Questions about the table below.
1) The largest entry in the first row?
2) The entry just left of the largest entry?
3) The largest entry in the last row?
4) The entry just left of 19?
5) The top-left entry?
6) The third largest entry?
 -2  -38   44   29    3    5  -11  -19
 -2  -47   42   24    3   19  -11   -3
1) 44
2) -38
3) 42
4) 3
5) -2
6) 29

A =
[[ -5   1 -29  12  15  -7]
 [ 50  26 -59 -41 -52 -57]
 [-57   5  14  -9   5 -11]
 [ 12 -16  22  23  14  34]
 [ 29  14 -35 -20 -43 -50]
 [-46  -9  28  -5   1  -8]
 [  5  -2  27  32  10  29]
 [ 23  22 -13 -27 -50 -46]
 [-36   4  48  -4 -13  -8]
 [  2   3  25  31  11  24]
 [ 38   7 -38 -25 -64 -42]
 [-41 -34  48 -12  -2   5]]
Rows and columns are numbered from 1.
The top-left entry is -5
The entry just right of -34?
A: 48
The entry directly above the smallest entry?
A: 11
The entry in the top-right corner: -7
The entry in row 2 and column 1: 50
The entry in row 3 and column 1?
A: -57
The entry in row 2 and column 3?
A: -59
The top entry of the column that holds the smallest entry?
A: 15
The entry just left of 28 is -9
The bottom-right entry?
A: 5
The entry just right of 7: -38
The entry in the bottom-left corner is -41
The entry directly above 32?
A: -5
The entry in row 1 and column 3?
A: -29
The smallest entry is -64
The entry at row 1, column 2?
A: 1
The entry at row 2, column 2?
A: 26
The entry just right of -27?
A: -50
The entry just left of 27?
A: -2
The bottom entry of the column that holds the smallest entry: -2
The entry just left of the smallest entry is -25

grid =
array([[-30,  24, -36,  -6, -12,  16,  10,   6,  10,  10,  -4],
       [-43,  22,  37, -23,  -2,   7,  41, -33,  26,   8, -28],
       [-38,  27, -16, -28, -12,  45, -44,  -4,  12,  24,  11],
       [ 18, -12, -10,  30,  25, -39,  38,  -9,  20,   2,   4],
       [-34, -18,  17,  -2,   9,  14,  34,  -9, -11,  -3,  34]])
The entry just left of the smallest entry: 45
What is the entry in the top-right corner?
Answer: -4
What is the third entry from the end, reading row by row?
Answer: -11
What is the second entry in reading order?
Answer: 24
What is the entry just right of the centre entry?
Answer: -44
What is the last entry of the largest entry's row?
Answer: 11
The entry in the bottom-left corner -> -34
The entry just left of the largest entry: -12
What is the entry directly below 2?
Answer: -3
What is the top entry of the column that holds the largest entry?
Answer: 16
What is the top-left entry?
Answer: -30
The entry directly above 17: -10
The bottom entry of the column that holds the largest entry -> 14
The entry directly below the centre entry is -39
What is the largest entry in the last column?
Answer: 34
What is the entry just right of 2?
Answer: 4
The fourth-last entry, reading row by row -> -9
The fifth entry from the end, reading row by row: 34
The entry directly above the largest entry -> 7
What is the top entry of the column that holds the smallest entry?
Answer: 10
What is the smallest entry in the first column?
Answer: -43
What is the fifth entry, reading row by row?
Answer: -12
What is the entry just left of 37?
Answer: 22
What is the entry just left of 25?
Answer: 30
The second entry on the diagonal from the top-right corner is 8
What is the first entry of the largest entry's row?
Answer: -38
What is the 4th entry, reading row by row?
Answer: -6
The third largest entry -> 38
The third entry on the diagonal from the top-right corner -> 12
The entry just right of the smallest entry is -4
